In the rows, 128 means zero.
One turn moves each row of this set onto another row. After a few examples, where does it send each row asked below?
mapa: [110 139 168 136 135 160 144 114 117 107 145 172 105 135 129 142 125 143]
Gadat: [115 136 145 136 143 171 151 101 136 134 137 140 142 145 124 120 137 114]
zad: [138 112 179 132 124 142 125  91 119 130 125 169 109 135 138 124 133 126]
mumov: [102 131 119 132 134 145 140 107 112 119 117 145 123 142 161 130 119 139]
nolad: [135 127 143 129 145 162 140  85 115 122 141 135 108 113 161 130 141 140]
napu: [127 132 158 112 147 158 163 115 120 141 145 140 141 123 145 126 109 111]
gusaf: [135 138 169 120 125 147 138 117 104 129 137 151 121 123 127 143 150 106]
Rokug: [ 99 114 150 123 118 143 128 107 109 147 134 153 121 136 147 115 150 116]
Kulis: [103 123 170 132 139 161 131 106 100 116 112 158 127 138 120 108 122 120]
Diraf: [120 120 151 134 148 176 139 118 114 129  95 152 127 128 144 159 127 130]
zata: [111 102 165 108 145 173 141 107 126 108 120 134 125 132 144 123 143 107]
dab: [110 100 140 102 122 145 145 108 127 131 113 142 121 121 150 149 139 131]
Moni: [125 119 168 123 125 162 147 109 112 104 122 165 129 132 173 116 145 134]
kalup: [117 129 168 153 125 149 149 118 117 121 129 136 125 111 163 123 120 119]
fum: [124 112 145 126 133 142 153  98 123 118  97 157 142 123 131 116 118 141]
Dakek: [120 122 151 119 135 157 155  98  90 118 123 171 129 127 134 162 114 117]
fodu: [134 124 155 123 124 153 137 114 133 135 108 150 109 163 155 137 121 111]
fim: [128 115 156 138 128 169 154  64 123 118 131 150 113 141 144 125 125 117]
poson: [128 116 152 110 150 177 140 101 138 116 132 157 135 158 152 139 120 141]
Desut: [102 105 188 123 125 163 127 117 126 131 133 140 123 124 132 138 114 136]
vobi: [124 119 164 120 108 145 151  98 126 128 137 149 127 117 157 131 120 162]
rof: [138 116 149 136 136 126 131 117 131 142 136 162 126 132 147 136 118 122]
penu: [129 142 164 120 114 145 133 108 104 124 137 158 147 147 138 115 121 134]
vopun: [ 89 126 138 112 144 165 150 125 132 128 125 141 135 140 131 126 115 134]
nopa: [121 141 151 131 124 159 150 126 145 137 123 143 118 144 150 130 102 134]
tuzab: [139 119 152 133 120 143 145  85  97 122 123 145 135 115 151 136 143 121]
faz: [131 119 156 135 153 159 158  93  94 138 134 151 135 117 132 127 129 106]
lukud: [121 155 149 124 137 166 159 127  94 128 130 145 124 122 141 131 119 130]
baru: [115 124 141 123 128 154 139  82 145 126 133 152  94 149 145 138 126 131]
lokib: [112 123 149 127 132 168 160 114 107 111 119 133 149 111 154 144 121 135]
ridi: [111 126 167 106 137 160 127 114 138 123 140 160 105 157 132 118 131 134]
Tev: [120 109 163 121 144 164 144  88 125 142 126 165 113 126 106 133 129 136]
tebog: [125 131 151  96 130 156 136  99 120 107 134 126 138 135 122 140 131 136]
zuki: [106 143 155 115 136 162 152 115 112 134 125 144  87 127 145 122 117 141]
tedev: [132 103 166 125 147 159 137  89 116 119 127 168 114 140 145 158 131 109]

vopun turns into zad
napu turns into fodu
nopa turns into tedev
Now these:
dab turns into Kulis
kalup turns into poson
fum turns into Desut
Diraf turns into mapa

One turn moves each row of this set onto another row. After a few examples, where does it send each row asked below?
H: [138 122 147 134 139 122 123 146 120 102 125 136 128 125 134 137 109]
A: [131 109 121 109 133 109 133 107 106 123 128 140 133 117 123 119 147]
P: [117 118 103 132 128 119 156 118 127 129 117 115 121 137 141 121 129]
K: [148 138 124 129  98 121 114 124 153 126 122 143 132 145 126 143 144]
D: [136 133 111 140 113 133 135 132 130 131 120 109 124 154 125 147 135]
W: [110 135 120 135 109 108 120 134 136 131 143 143 116 120 142 101 119]
L: [141 141 122 142  99 119 108 142 141 132 147 137 117 136 124 128 134]
M: [142 118 106 137 118 106 139 123 146 128 147 140 114 124 131 112 145]
G: [ 92 132 144 117 121 132 122 117 130 127 131 119 144 127 119 114 124]
T: [108 142 129 123  99 113 111 125 143 127 115 152 132 132 145 115 117]
Q: [122 131 142 124 118 141 121 118 137 126 136 114 146 139 103 138 142]
B: [146 115 143 135 144 123 131 140 123 101 125 134 127 126 131 140 118]
R: [131 118 112 122 117 105 142 107 152 122 118 149 130 128 140 115 142]
J: [115 114 130 118 134 129 145 103 138 123 134 117 143 125 112 120 144]
Y: [102 140 119 135 112 128 126 138 120 132 114 116 123 144 140 126 111]
E: [109 130 137 109 117 118 102 126  98 127 125 142 135 122 124 120 125]
V: [147 127 132 116 117 123 108 123 107 125 131 135 135 134 109 143 149]
S: [136 115 143 133 146 118 133 140 121 101 123 138 127 120 137 131 112]

D turns into P
S turns into H
Now these:
K turns into R
E turns into V
Q turns into J
M turns into W

One turn moves each row of this set onto another row. After a few examples, where does it send each row asked below?
puv: [125 153 111 133 136 147 146 123 115 140 136 134  99 134 104 123 124 107
 105  91 125 136 124 115]
zapep: [146 133 126 153 180 123 166 144 133 136 130 125 115 107 124 122 117 128
 134  99 112 139 131  84]
Musoz: [138 101 120 139 156 126 140 143 144 118 115 133 126 111 152 134 121 134
 128 116 148 135 136  92]
Duves: [162 132 123 148 181 127 167 139 138 134 114 135 104 117 124 123 143 120
 135 115 113 131 111  97]
sesir: [119 144  96 123 129 145 149 134 128 139 137 136 118 135 112 138 105 111
 108 112 139 147 138 125]
tibol: [154 133 122 151 179 120 166 139 128 135 124 118 111 111 126 119 121 126
 124 110  96 137 122  90]
sopa: [155 123 117 143 168 127 159 144 140 116 102 142 107 126 135 111 153 111
 135 122 132 129 108 103]
lur: [131 143 112 130 125 146 151 143 109 131 130 134 105 142  99 113 123 103
 109 100 124 132 112 110]
toge: [120 148 103 129 136 145 147 122 121 145 140 134 109 134 108 135 111 112
 106  99 132 143 136 121]
ledo: [133 141 106 123 118 145 155 151 115 125 124 137 115 143 110 118 115  97
 113 115 133 133 114 116]
Zuguf: [135 117 121 142 161 123 156 143 151 107 111 142 118 118 152 116 140 104
 127 127 157 137 128  96]
Lem: [117 144 102 136 134 143 138 120 121 146 143 137 111 130 103 131 112 115
 102 104 133 134 133 113]
lak: [142 111 122 147 168 125 150 140 140 134 125 124 123 102 140 145 112 145
 131 106 129 135 138  90]
nikis: [137 117 120 150 167 123 149 138 132 130 131 116 121 101 134 129 108 140
 117 103 112 141 136  85]
fugal: [124 138 100 121 121 144 154 144 125 129 129 137 124 142 116 131 106 101
 112 125 140 138 126 121]
Zuri: [122 151 108 135 130 146 142 126 114 141 135 130  99 134 101 120 120 111
 108  95 119 137 119 106]
natu: [126 148 115 129 128 147 148 138 115 128 127 131 100 140 104 117 125  98
 111  95 127 131 114 119]
nuv: [125 111 119 147 161 123 142 142 150 113 125 134 128 107 150 128 119 125
 123 113 153 140 142  88]
gofi: [134 106 108 140 155 122 141 139 145 107 110 136 124 117 157 115 133 118
 114 126 148 141 130  98]
Bomid: [126 147 110 123 118 148 150 150 118 118 122 133 112 140 109 122 120  95
 113 107 132 137 116 124]
satob: [123 141  99 119 120 149 149 147 124 126 130 134 119 139 114 131 109 103
 115 115 141 143 129 124]
Nug: [141 119 126 154 177 119 161 123 141 122 128 114 123 104 133 139 108 139
 122 106 125 143 131  96]
zuf: [149 130 126 157 187 120 165 126 137 125 120 118 113 110 119 126 126 133
 124 107 115 142 115  98]
vufu: [119 142  97 128 125 144 144 127 124 138 140 138 121 134 114 138 105 110
 106 120 143 137 135 121]
fufo: [129 117 124 150 173 122 147 141 139 127 133 128 124 101 137 129 111 135
 127  99 132 145 142  83]
toki: [125 147 110 137 134 149 142 128 113 141 138 134 104 135  97 119 118 111
 102  93 124 131 121 107]
doseb: [127 102 116 143 158 123 137 137 139 116 123 124 126 105 151 128 113 133
 114 112 135 142 140  90]
Suma: [114 148 100 134 129 144 139 119 122 146 140 135 106 131 112 133 113 118
 104 106 128 139 133 111]
Divip: [128 148 109 132 120 149 150 140 111 133 124 132 100 140 104 111 128 104
 111 100 121 135 112 110]
ligun: [125 143 106 122 114 147 155 148 117 128 121 134 108 144 115 118 120  98
 116 113 132 139 113 116]
Rez: [119 141  98 123 114 146 152 144 126 129 126 133 119 140 121 132 112 102
 114 123 137 141 124 121]
rinir: [114 143  96 127 123 142 143 126 128 140 135 134 117 133 120 139 108 113
 108 119 136 143 135 119]
des: [136 103 123 144 163 124 158 129 143 113 118 119 129 108 150 132 108 134
 120 114 142 148 134  98]
Sog: [152 127 127 150 181 125 160 135 134 140 129 125 111 106 124 137 122 137
 135 105 110 132 127  92]
zini: [146 107 118 137 155 129 147 144 147 108 103 141 117 119 150 120 142 119
 129 125 152 134 122 102]
tifo: [148 122 110 140 165 123 156 141 143 111 104 136 113 126 146 106 147 105
 118 133 135 139 114 105]
deta: [156 131 123 150 184 123 170 130 135 114 107 126 110 120 123 107 139 122
 124 115 123 147 106 101]
Vefez: [156 140 124 149 180 124 178 147 135 131 119 130 107 119 126 109 138 111
 135 110 114 138 117  93]
nad: [153 118 121 144 169 124 167 140 139 105  99 132 114 126 139 103 140 117
 123 121 141 149 111 104]
kotan: [158 136 115 147 179 119 168 140 135 125 112 128 108 123 131 109 143 106
 125 124 108 137 110  99]
zas: [150 133 121 144 172 122 171 146 144 118 111 141 112 126 141 110 148  98
 133 125 136 138 114  97]
datu: [139 104 120 139 160 123 161 137 143 103 103 127 125 122 151 118 127 124
 121 120 151 149 125 102]

vufu turns into Lem
Nug turns into zuf
toge turns into puv
Now these:
zapep turns into Vefez
ligun turns into Rez
sopa turns into zini
kotan turns into tifo

